Some points, each followed by its number:
"1.28 2.50 0.93 0.67 -0.11 -2.00 1.46 -0.52 -0.30 0.24 0.43 0.25 0.07
 -0.23 -0.32 -0.37" 0
"-3.71 3.13 -0.91 -0.20 2.00 1.76 -0.13 1.05 0.14 -0.05 -0.28 0.12 -0.23
 0.10 0.02 0.01" 1
"-0.88 2.73 2.68 1.38 -0.12 -0.22 -0.25 0.42 -0.42 -0.39 -0.08 0.03 0.25
 0.08 -0.25 -0.26" 2
"-1.67 3.92 0.96 0.45 -0.83 -0.04 -0.73 -0.31 0.20 0.17 0.19 -0.50 -0.42
 0.07 0.49 -0.53" 3
"0.92 3.35 -0.54 0.06 -1.16 -2.96 0.18 -0.23 -0.61 0.39 0.43 -0.17 0.04
 -0.11 0.29 0.20" 4
"-3.58 -3.59 -0.34 -0.40 0.94 2.80 0.70 -1.76 0.14 0.05 0.45 0.19 -0.01
 -0.04 0.49 -0.02" 5
"-3.50 -2.39 -1.26 -0.87 -1.13 -0.01 0.15 -0.08 0.61 0.02 -0.35 -0.45 0.14
 -0.20 0.34 0.05" 6
"-2.92 -0.71 -1.02 -1.16 -1.50 -1.03 0.23 -0.21 0.52 0.45 -0.33 -0.14 -0.07
 -0.20 -0.16 0.45" 7
"-3.83 0.80 -1.18 -1.21 0.54 -0.45 0.79 0.04 0.43 0.10 0.32 0.35 -0.46
 -0.26 -0.01 0.33" 8
"3.41 -2.12 -2.31 5.33 3.19 2.99 -1.97 -1.81 0.41 -0.05 -0.06 0.08 -0.19
 0.16 0.92 0.32" 9
"1.98 1.18 -4.08 -0.14 -0.78 -3.34 -0.52 3.28 -0.18 0.34 -0.43 -0.27 -0.02
 -0.13 -0.27 -0.21" 10
"2.80 1.15 -3.07 -0.08 -1.77 1.81 0.86 -1.20 -0.24 -0.40 0.00 -0.23 0.01
 -0.10 0.47 0.14" 11
"-3.51 -0.86 -0.85 -1.06 -0.68 -0.14 -0.26 -0.37 0.04 -0.29 -0.25 -0.13 0.49
 -0.17 -0.02 0.13" 12
"2.76 0.59 -0.07 -1.69 -0.71 1.36 0.11 -0.52 0.49 0.84 -0.12 -0.23 0.39
 0.12 -0.13 0.08" 13
"1.77 -1.20 2.50 -1.13 -0.95 -0.21 -1.43 0.20 0.89 0.06 -0.65 0.35 -0.06
 -0.17 0.21 0.10" 14
"-2.44 3.45 0.08 1.30 1.77 -1.17 0.80 -0.65 -0.49 0.30 -0.26 -0.14 -0.39
 0.24 -0.02 0.03" 15
"4.56 3.76 2.18 1.92 2.63 -1.40 0.75 -0.60 -1.65 -0.88 3.24 4.24 -0.26
 2.46 0.91 -1.07" 16
"3.47 -2.03 -1.74 5.41 2.94 1.85 -2.87 -1.46 0.87 0.40 0.55 0.49 -0.73
 0.16 -0.09 -0.36" 17
"-3.24 -0.24 -0.99 -0.60 0.38 -2.41 0.81 2.10 -1.60 -1.95 0.65 -0.56 0.09
 -0.16 0.69 0.14" 18
"2.86 -1.18 -0.30 -2.32 1.09 0.77 1.55 -0.18 -1.37 1.10 0.74 0.74 -0.20
 0.94 -0.07 -0.24" 19
"2.87 0.77 -2.51 -0.48 -0.35 2.31 1.36 1.21 0.01 -0.28 0.48 0.15 -0.10
 -0.02 -0.01 -0.39" 20
"0.67 -1.26 -4.62 0.54 -2.60 -2.20 -1.70 -2.76 -0.29 -0.86 -0.24 0.06 -0.30
 -0.13 -0.19 0.15" 21
"0.60 0.27 4.33 -0.34 0.40 -0.51 0.32 -0.41 -0.33 0.50 0.56 -0.41 -0.07
 -0.39 -0.34 -0.16" 22
"-2.30 -4.53 0.75 3.03 -0.94 0.81 1.76 0.15 -0.33 0.79 0.16 -0.07 -0.33
 0.44 0.08 -0.28" 23
"-3.32 1.42 -1.06 -0.65 -0.31 -0.01 -0.64 -0.12 0.38 0.14 0.03 -0.21 -0.01
 0.28 0.03 -0.30" 24
"-1.09 -0.57 1.88 -3.31 -0.10 4.16 -3.55 -0.56 3.21 -0.76 -2.81 0.54 3.89
 -5.97 -2.98 -1.02" 25
"1.78 0.65 -3.63 1.43 0.51 2.70 1.43 0.96 -0.46 0.11 -0.22 0.02 0.07
 0.63 0.27 0.45" 26
"-1.95 3.65 2.33 1.03 1.09 0.86 0.11 0.25 0.18 -0.06 0.18 0.47 -0.29
 0.00 -0.61 0.20" 27
"0.54 -5.22 1.24 4.14 -0.76 -0.25 0.01 1.17 -0.13 0.73 -0.18 -0.46 0.04
 0.14 0.09 -0.33" 28
"1.01 2.15 1.07 2.63 1.29 -2.56 1.91 -1.91 -0.41 0.33 0.05 -0.04 -0.25
 -0.03 -0.15 -0.34" 29
"1.50 -3.45 0.96 -3.86 1.93 -2.67 -1.07 -1.33 0.25 0.01 -0.48 0.08 -0.35
 0.46 -0.54 -0.35" 30
"-0.51 2.49 0.64 3.03 1.54 -2.66 1.58 -1.79 -0.71 -0.26 0.11 -0.26 0.12
 -0.41 -0.06 -0.05" 31
"0.58 2.68 0.58 1.69 0.07 -2.59 1.42 -1.35 -0.57 0.96 0.73 -0.26 -0.17
 -0.17 0.21 -0.15" 32
"-3.58 -2.00 -1.15 -1.09 -0.87 -0.58 0.55 -0.44 -0.26 0.06 -0.05 0.52 -0.19
 0.53 -0.09 0.05" 33
"2.56 -0.96 2.15 -1.81 0.09 -0.02 -0.13 -0.16 0.75 -0.42 -0.23 0.39 -0.40
 0.03 -0.49 -0.03" 34
"-4.52 -3.90 2.93 2.75 0.07 0.03 2.37 -1.40 4.54 2.32 -3.27 3.21 -1.45
 -5.68 1.55 3.06" 35
"1.76 1.67 -3.94 0.79 -2.77 0.17 -1.91 -1.06 -0.38 0.68 0.12 -0.18 0.17
 0.18 -0.53 -0.61" 36
"-2.83 -4.71 0.77 1.57 -0.82 1.50 1.34 -0.10 -0.68 1.01 -0.25 -0.07 0.75
 0.20 -0.47 0.02" 37
"2.69 -0.51 1.56 -2.61 -0.87 0.28 0.25 -0.30 -0.20 0.41 0.26 0.11 -0.34
 0.04 -0.12 -0.61" 38
"2.71 -1.15 1.82 -2.15 -1.11 0.97 -0.90 0.56 0.32 -0.33 0.28 0.09 0.17
 -0.34 0.29 -0.28" 39
"2.71 1.88 -4.11 0.71 -1.24 1.22 -0.13 -0.33 -0.51 0.28 0.25 0.23 -0.32
 0.11 0.23 0.36" 40
"1.59 -4.03 0.06 6.48 -1.12 -0.29 -0.42 0.66 -0.38 0.62 0.35 0.25 0.31
 -0.19 0.48 0.91" 41
Which two points above are nearest to each new point? Their numbers follow each, nearest first.
"2.44 1.02 -2.92 1.38 -0.02 2.93 1.49 1.04 -0.51 0.01 -0.14 -0.01 -0.38
 0.52 0.08 0.10" 26 20
"-3.49 -4.22 0.90 0.16 -0.58 1.10 1.79 -0.66 -0.56 0.43 0.02 -0.57 0.04
 -0.35 0.41 -0.27" 37 5
"0.35 -4.83 1.29 1.97 -1.09 -1.24 -0.76 3.71 0.51 0.15 0.40 0.43 -0.25
 -0.12 -0.12 -0.13" 28 23
"-3.02 2.86 0.06 -0.12 0.72 -2.10 0.64 -0.85 0.55 0.52 0.29 0.22 -0.06
 -0.04 0.16 0.17" 15 8
"0.95 -0.41 -2.76 -3.06 4.85 -2.02 -2.92 0.69 -0.24 0.76 0.21 -0.59 0.65
 0.80 -0.15 -0.28" 30 19
"2.53 1.38 -4.20 0.16 -1.60 1.16 -0.65 0.69 -0.10 0.13 0.24 0.02 0.27
 -0.09 -0.25 0.15" 40 11
"0.06 1.22 4.05 1.65 -1.08 0.89 -0.97 0.48 0.12 -0.07 0.38 0.67 0.37
 0.57 0.00 0.16" 2 22
"-4.58 -3.17 -0.68 -1.72 0.23 2.22 0.63 -1.16 -0.21 0.08 0.10 0.37 -0.66
 -0.01 -0.01 0.83" 5 33
"3.75 0.67 0.07 -2.49 -1.46 1.55 0.79 -0.58 0.09 0.42 -0.14 -0.47 0.13
 0.16 0.07 -0.61" 13 38
"-2.20 3.41 0.38 0.56 -0.78 0.11 -0.70 0.19 0.49 0.23 -0.22 0.07 -0.88
 0.16 0.60 0.45" 3 24
"1.72 1.87 0.20 0.53 0.35 -2.17 1.72 -0.73 0.32 -0.13 0.51 0.00 0.16
 -0.57 0.26 -0.74" 0 32
"1.85 4.90 -5.18 3.36 3.06 -1.71 0.06 3.55 1.85 -3.55 -2.69 0.65 3.71
 1.24 1.74 -1.04" 10 26
"-0.19 2.04 -2.69 -1.02 4.45 -0.06 -2.13 0.46 -1.30 -0.01 -0.15 -0.19 0.26
 -0.53 -0.25 -0.04" 1 15
"-3.78 0.27 -0.94 -1.83 0.92 -0.56 0.85 0.28 0.39 -0.28 0.31 0.10 -0.05
 -0.42 0.21 -0.19" 8 12
"-2.92 -3.45 -0.77 -0.94 1.06 4.13 0.64 -1.07 -0.70 0.72 0.56 -0.63 -0.71
 0.48 -1.19 0.45" 5 37
"-3.12 3.00 -0.76 -0.43 2.47 0.68 -0.45 0.46 0.39 -0.07 0.53 0.25 -0.27
 -0.08 0.24 0.00" 1 24
"-3.81 1.93 -0.53 -0.75 -0.66 0.29 -0.89 0.34 0.41 0.49 0.07 -0.20 0.06
 -0.37 0.02 -0.38" 24 8
"0.33 -0.20 -3.50 -0.36 -1.50 -4.70 -0.91 3.57 -0.59 -0.19 -0.10 -0.10 0.01
 -0.29 0.17 0.32" 10 18
"-3.79 -0.67 -1.60 -1.40 -0.17 0.41 -0.45 -0.27 0.34 0.03 -0.24 -0.10 0.08
 0.33 0.11 0.44" 12 6
"-2.07 3.30 1.24 0.43 -0.53 0.09 -0.83 -0.25 -0.31 -0.01 0.19 -0.09 -0.29
 -0.37 0.33 0.17" 3 2
"-2.54 1.90 -1.99 -1.17 3.26 1.04 -0.63 1.37 0.70 -0.10 -0.03 -0.04 0.43
 0.31 -0.05 -0.54" 1 24
"-0.80 5.14 3.65 -0.82 4.04 4.03 -1.73 2.10 3.21 -5.21 1.53 -0.72 0.46
 -0.10 -0.18 -2.66" 27 1
"0.98 -1.33 3.57 -0.85 0.61 -1.14 -0.62 -1.12 -0.79 -0.31 0.22 -0.46 -0.15
 0.20 0.02 0.33" 22 34
"0.30 1.37 3.44 0.99 -0.71 0.88 -1.09 0.62 -0.07 -0.10 -0.14 -0.13 -0.29
 0.09 -0.01 0.46" 2 22
"2.76 2.00 -0.94 -1.71 -2.25 0.13 0.73 -0.11 0.14 -0.19 0.35 0.54 0.31
 0.45 -0.28 -0.13" 13 11
"3.13 1.40 -0.69 -1.19 -1.34 1.47 0.92 -0.34 -0.27 0.03 0.01 -0.55 -0.18
 -0.12 0.39 0.22" 13 11
"-0.01 0.78 -3.19 -2.33 4.81 -0.42 -2.25 0.99 -1.12 0.51 -0.63 -0.21 0.12
 -0.14 0.10 -0.03" 1 24
"-3.53 3.34 -0.02 0.19 1.81 1.20 0.08 0.17 0.34 -0.14 0.72 0.35 0.39
 0.20 -0.44 0.69" 1 27
"-3.76 0.02 -1.11 -1.09 0.74 -0.40 0.53 0.28 0.12 0.05 0.13 -0.16 0.02
 0.03 -0.12 -0.05" 8 12
"-3.22 1.74 -0.87 0.24 -0.77 -0.87 -0.95 -0.21 0.35 -0.36 -0.26 -0.36 0.50
 0.59 -0.41 -0.07" 24 12
"1.66 -2.69 -1.63 -4.18 3.81 -2.60 -2.61 0.32 0.12 0.18 -0.10 -0.37 0.38
 0.67 0.06 -0.22" 30 19
"-0.62 2.11 3.24 1.63 0.51 0.23 0.00 -0.34 -0.05 -0.30 0.14 0.45 -0.30
 0.03 -0.09 -0.29" 2 27
"-3.42 1.71 -0.66 -0.59 -1.22 -0.26 -0.16 -0.44 0.64 -0.15 -0.31 -0.10 -0.08
 0.43 -0.36 0.19" 24 8
"2.00 -3.27 0.80 -3.70 2.32 -2.70 -0.98 -0.33 0.36 -0.39 -0.41 -0.56 0.18
 0.69 -0.10 0.11" 30 34
"-3.05 -4.50 0.39 0.01 -0.88 0.38 1.17 0.02 -0.47 0.40 -0.35 0.29 -0.15
 -0.53 0.32 0.09" 37 6
"0.93 0.02 -4.99 0.03 -2.59 -1.63 -1.71 -2.23 -0.42 -0.44 -0.22 0.49 -0.05
 -0.09 -0.29 0.48" 21 36
"-0.01 -2.40 -1.98 0.09 -1.36 -4.51 -1.47 3.81 -0.34 0.78 0.21 -0.21 -0.30
 -0.03 0.26 -0.21" 10 18
"2.69 -7.40 1.65 2.45 -3.30 -0.34 0.45 5.32 -4.45 -3.82 -0.47 3.49 -4.62
 -0.77 2.10 0.85" 28 41
"2.55 -1.30 1.66 -1.34 -1.18 1.54 -0.72 -0.31 -0.23 -0.61 -0.08 -0.06 0.32
 -0.26 -0.09 0.31" 39 34
"3.25 -4.70 -0.73 5.35 0.62 -0.05 -1.89 0.75 0.18 0.86 0.53 -0.18 0.34
 -0.13 0.25 0.05" 41 28
"-1.26 -2.84 -3.19 0.14 -2.43 -1.60 -1.35 -2.07 -0.30 -0.27 -0.04 -0.76 -0.32
 -0.34 -0.65 0.53" 21 7
"3.11 -1.66 -0.64 0.93 3.95 -1.05 2.98 0.31 0.14 -0.02 -0.80 0.11 -0.02
 0.04 -0.19 0.12" 19 29
"1.38 2.13 -4.17 0.04 -3.07 -0.57 -1.18 -1.42 0.16 0.19 -0.24 -0.10 0.36
 -0.17 -0.12 -0.21" 36 40
"-1.10 1.76 3.64 1.80 -0.02 1.26 -1.66 1.19 0.03 -0.02 0.15 -0.65 0.21
 0.12 -0.49 0.13" 2 27
"3.01 1.40 -1.31 -1.04 0.19 0.71 1.26 2.02 0.25 0.22 0.42 -0.54 -0.36
 -0.27 -0.03 -0.44" 20 13
"-0.21 2.10 3.40 1.33 -0.86 0.72 -0.99 1.12 -0.58 -0.08 -0.43 -0.33 0.21
 -0.31 0.32 -0.57" 2 27
"3.70 -0.78 -0.79 2.73 4.28 -1.75 1.46 0.96 0.02 -0.68 -0.51 1.14 0.16
 0.28 -0.04 0.48" 29 0
"0.82 -0.96 3.53 -1.24 0.53 -0.26 0.43 -0.56 -0.18 -0.37 0.44 -0.54 -0.66
 -0.03 -0.17 0.38" 22 34
"0.53 0.73 3.53 0.38 -0.38 0.18 -0.91 -0.18 -0.81 0.46 0.22 -0.03 -0.40
 -0.04 -0.59 -0.07" 22 2
